In the data rows, zero lies at 4.5, halfway between 4 and 5.
Here are some points, one per row:
3|5|4|4|1|5|4|8|6|2|4|2|2|5|7|4|6|3|5|6|8|3|4|7|6|7|6|3|5|3|4|5
5|4|3|6|4|6|0|4|5|3|3|3|4|2|0|3|5|3|3|6|3|7|7|7|5|1|3|7|7|9|4|6
6|4|5|4|3|6|6|5|2|3|4|2|4|5|7|5|7|3|4|5|5|7|5|7|3|4|6|3|7|2|4|5
6|5|0|5|6|3|3|6|4|4|1|6|6|3|4|2|2|6|3|7|5|5|6|6|8|2|1|5|5|6|5|7
4|2|4|4|6|5|5|3|5|8|7|7|3|5|2|6|4|7|4|6|5|5|6|5|3|3|6|2|5|5|3|8
4|7|5|5|5|6|5|5|0|3|2|5|4|7|5|4|6|2|5|3|6|7|4|5|2|3|6|5|4|4|4|3
4|5|5|5|3|5|4|6|2|4|2|1|4|7|6|5|4|5|6|7|5|4|3|7|7|3|5|2|8|5|6|2
5|6|1|3|4|5|3|6|2|7|5|4|6|2|5|6|4|7|4|9|5|4|5|3|6|7|3|6|7|5|5|3
7|4|6|3|3|5|4|4|3|9|7|6|4|7|4|5|7|5|2|4|4|4|7|6|4|4|2|4|2|4|3|5
4|7|7|7|5|4|5|5|3|3|3|4|6|6|5|3|4|8|4|4|5|8|3|4|4|3|7|5|6|5|4|3
4|7|5|1|8|5|2|6|5|3|4|4|5|5|5|6|1|5|5|4|0|8|6|4|5|5|0|4|6|5|3|7
4|2|8|5|5|3|4|5|8|8|4|6|4|5|3|4|2|7|2|5|4|5|6|4|2|0|4|4|3|8|4|4
4|5|6|5|3|2|5|4|5|3|3|3|3|6|9|2|5|4|3|7|6|5|2|6|6|8|5|3|6|3|9|3
6|4|6|5|4|3|3|6|6|8|5|7|3|7|4|6|3|5|0|5|3|4|6|4|4|2|6|3|2|5|3|4
5|5|4|6|4|3|1|9|7|2|2|4|3|4|4|3|5|3|5|8|7|6|3|5|6|5|3|6|4|3|3|7
3|4|5|5|3|4|3|2|6|5|4|4|6|6|2|7|7|8|6|3|2|4|8|2|5|5|8|3|6|4|7|3
4|7|5|2|8|8|3|4|5|3|3|5|5|4|6|6|4|5|6|5|2|7|6|4|6|6|1|2|5|4|4|8
5|5|7|5|4|3|3|7|5|9|6|4|5|5|2|6|4|5|2|5|2|3|6|5|4|3|7|4|2|5|5|5
3|3|5|6|5|7|5|4|2|6|4|5|4|5|5|5|6|4|3|7|2|3|3|5|5|7|5|3|3|5|3|6
4|6|3|8|6|7|6|2|7|5|5|5|5|5|6|4|6|5|3|4|5|5|2|6|5|3|5|7|4|6|5|4
5|4|6|7|3|7|2|4|3|4|4|4|6|5|5|8|8|4|6|3|2|2|8|3|4|8|5|2|3|2|7|2
6|6|3|0|5|4|4|5|8|4|4|5|5|1|4|4|3|6|7|8|2|6|4|3|5|7|3|6|6|3|2|5
7|9|2|5|2|5|6|3|2|8|1|3|3|1|4|3|2|5|7|4|6|3|5|3|5|1|3|6|4|6|7|6
6|7|2|2|4|3|4|7|2|6|4|5|5|3|4|3|5|6|3|7|5|4|5|2|5|8|1|6|5|5|6|2
4|5|8|8|2|1|3|4|8|5|6|6|7|5|4|6|4|5|7|3|3|4|5|4|2|5|5|5|3|4|5|5
6|5|4|5|3|4|5|5|6|4|5|7|7|5|6|7|5|6|6|2|4|4|6|3|2|4|5|4|6|3|4|1
6|4|5|5|5|3|5|6|4|3|4|5|3|6|5|9|9|2|7|2|4|3|5|4|4|8|3|4|4|3|5|2
1|3|4|6|6|4|6|6|4|3|5|4|3|6|6|3|5|3|6|5|2|3|2|5|2|6|4|5|4|7|2|5
5|3|6|4|3|6|5|5|6|7|5|6|5|6|3|6|4|3|1|7|5|3|7|3|2|4|6|4|1|6|6|5
5|6|7|3|7|3|5|1|6|2|9|5|2|5|6|2|4|4|6|5|7|0|7|6|4|2|3|5|5|1|5|4
3|1|4|4|5|8|4|5|5|6|7|4|5|6|2|5|0|4|4|3|4|8|7|4|8|6|5|6|4|3|5|4
3|3|5|6|7|6|5|3|4|4|5|5|5|4|6|4|4|3|8|4|3|5|1|4|5|2|6|5|5|4|6|5
6|5|1|5|7|5|5|6|3|4|0|4|6|2|6|4|4|3|3|7|6|2|5|7|6|7|2|6|6|4|4|7
5|5|5|5|6|3|7|5|2|3|6|5|8|2|5|5|8|4|3|3|6|8|0|6|4|7|6|6|3|4|4|6
5|4|7|6|5|4|4|5|6|6|5|7|5|6|6|6|6|4|2|5|3|4|6|6|4|5|7|6|2|4|4|5
4|1|5|3|7|3|4|3|5|5|8|3|6|3|7|0|4|5|5|3|4|3|4|2|5|2|6|5|5|7|4|5
4|6|6|5|4|5|5|4|0|3|2|5|5|6|5|2|7|4|5|2|7|7|4|4|3|5|6|6|4|5|5|4
4|2|5|7|6|7|5|4|6|7|4|4|5|4|4|2|3|7|4|6|3|3|3|5|2|6|5|5|5|7|3|5
4|4|6|5|3|4|3|5|3|8|5|5|4|4|3|4|7|7|2|4|3|2|6|7|5|4|4|2|1|3|2|4
3|2|6|4|4|5|6|3|4|6|5|5|4|6|4|3|5|6|5|6|2|4|3|4|5|6|6|5|4|6|1|6
3|3|4|6|6|5|6|2|7|4|5|6|5|4|7|3|7|3|5|4|4|6|0|4|5|5|6|3|5|3|6|5
6|6|3|0|4|4|4|6|7|4|4|6|4|0|4|4|5|5|5|7|2|6|4|2|6|7|3|4|6|4|2|4
3|6|2|6|6|4|6|2|5|2|8|5|5|4|7|4|7|6|4|4|4|5|2|4|5|5|4|4|3|4|6|4
5|6|8|6|3|5|5|5|3|3|1|3|5|6|5|2|5|7|3|4|5|6|4|4|5|3|6|6|6|5|5|3
3|6|3|5|4|4|4|4|0|1|8|5|6|5|7|6|6|2|2|4|5|4|1|4|5|7|4|2|5|6|3|4
2|3|5|5|7|4|4|5|4|2|7|4|6|3|7|2|5|4|7|4|4|2|4|3|7|4|7|3|4|5|4|5
3|5|6|4|1|3|3|3|6|6|5|5|7|5|7|9|5|1|5|2|4|3|6|3|3|6|4|4|4|3|4|5
5|5|6|3|1|4|5|7|6|2|5|1|4|5|5|3|2|6|3|6|7|5|2|5|6|5|6|2|4|4|5|5
4|3|4|3|4|2|5|5|5|5|4|5|4|6|2|9|6|5|7|3|5|5|6|4|3|6|3|3|5|7|6|3
4|6|5|5|6|3|5|3|4|2|4|1|9|3|6|3|6|2|5|3|9|6|6|2|3|4|7|5|2|4|3|4
4|5|2|8|6|5|6|3|5|4|7|3|5|4|5|5|5|4|2|3|6|4|0|4|5|4|4|3|4|5|5|4
3|5|3|9|5|5|6|3|3|4|4|4|8|5|3|5|6|4|3|3|6|6|2|3|3|6|5|5|4|5|2|7
3|4|8|4|0|6|5|4|3|1|8|6|2|4|4|8|0|7|6|3|3|3|4|5|5|2|4|8|7|2|4|7
8|9|1|5|2|5|6|4|4|8|4|4|2|1|5|3|5|4|8|5|6|4|4|4|5|5|4|6|5|5|7|6
6|8|1|4|3|4|4|5|5|9|3|3|3|3|3|3|0|5|7|4|6|4|4|3|5|5|4|6|7|6|6|4
5|4|5|4|3|3|5|4|6|6|3|6|5|8|0|7|4|6|7|2|3|4|6|2|4|3|3|4|4|8|7|3
6|3|4|6|2|2|3|6|7|3|3|3|4|5|4|2|4|5|3|9|7|5|4|5|6|2|2|6|5|3|6|7
6|4|4|4|5|5|4|4|6|3|2|5|4|6|4|8|8|7|7|3|2|3|5|5|3|7|5|5|4|3|6|2
5|3|4|3|5|5|8|5|8|6|6|4|4|4|1|2|0|5|4|4|4|7|7|5|7|4|4|6|3|3|4|3
4|8|4|1|4|6|2|6|6|4|3|6|4|1|4|6|5|5|6|6|3|6|4|0|7|6|2|4|6|5|2|4
4|0|6|4|6|3|6|5|6|5|4|4|3|6|3|2|3|7|5|5|2|2|2|4|3|5|4|5|3|7|2|5
6|3|7|0|4|4|5|1|2|5|9|5|1|6|4|6|0|4|3|8|6|1|3|8|2|3|3|6|8|2|6|4
4|5|4|6|6|5|4|6|1|4|3|6|5|4|5|4|6|2|4|2|5|4|1|5|2|4|4|5|4|4|4|6
4|5|2|5|5|3|4|5|4|3|3|4|3|6|5|3|6|6|4|3|5|6|4|6|2|2|7|3|6|3|5|4
6|5|6|5|5|5|6|6|0|1|3|4|2|2|8|5|9|3|3|3|7|6|4|6|4|6|4|4|5|2|4|4
3|5|4|4|8|6|7|5|7|5|4|4|4|3|3|3|4|4|4|3|4|7|6|9|8|7|3|7|3|2|4|3
4|4|5|6|2|6|4|6|7|3|4|1|2|6|7|2|3|4|5|8|7|5|4|6|4|6|5|4|3|4|6|5
5|6|1|6|4|1|6|3|6|5|0|3|8|1|3|3|1|4|4|4|5|4|7|7|7|3|1|5|6|6|6|6
5|8|5|5|4|4|4|3|4|2|4|5|4|7|5|4|4|6|3|3|7|7|5|4|5|6|7|3|6|7|1|4
These points spread out most along one direction. Take the direction at right angles to it along which they spread out most. Go by this last direction. How far along it is each point below, from 0 to 99? 50 is the average, and the first point above lies past it. One standard deviation of the points above along it is 16.
6|5|5|1|7|3|4|1|6|3|9|4|2|6|6|3|2|3|7|5|7|0|6|4|5|1|5|5|8|3|4|6 49
4|1|3|3|6|9|4|8|6|6|6|5|3|6|1|3|2|2|4|2|6|5|7|5|8|6|4|8|4|2|5|2 48
3|3|6|4|5|5|6|3|6|4|4|5|5|2|6|3|5|4|6|4|5|3|1|4|4|4|4|5|7|4|5|4 54
7|5|5|5|2|3|2|3|7|7|6|7|6|5|5|6|5|2|6|1|3|5|5|4|2|5|5|3|2|4|5|6 27
4|3|3|2|5|5|5|5|3|5|7|4|3|5|1|3|1|3|6|3|3|8|8|4|7|4|5|7|4|3|4|4 48
4|5|5|4|5|6|6|5|0|2|2|4|5|4|7|4|7|3|3|3|6|6|4|5|2|5|6|4|5|2|6|4 59
1|3|5|4|6|3|6|5|7|3|2|4|8|6|1|8|7|3|9|3|4|3|7|6|5|3|4|4|3|8|6|4 34
4|0|5|3|4|5|3|5|4|7|5|5|2|4|5|7|4|2|3|6|6|4|5|3|2|1|5|2|3|6|3|4 31
5|2|7|5|5|3|3|4|4|7|5|5|4|5|3|6|2|4|3|7|3|5|7|3|3|2|6|2|3|7|4|4 25
4|6|3|6|6|5|5|4|3|3|7|5|6|5|4|4|4|5|3|5|4|5|1|4|4|4|6|3|5|7|5|5 51
7|3|5|5|4|5|4|4|5|4|3|4|5|5|5|7|5|5|6|2|2|3|6|3|3|5|5|5|4|3|5|2 34
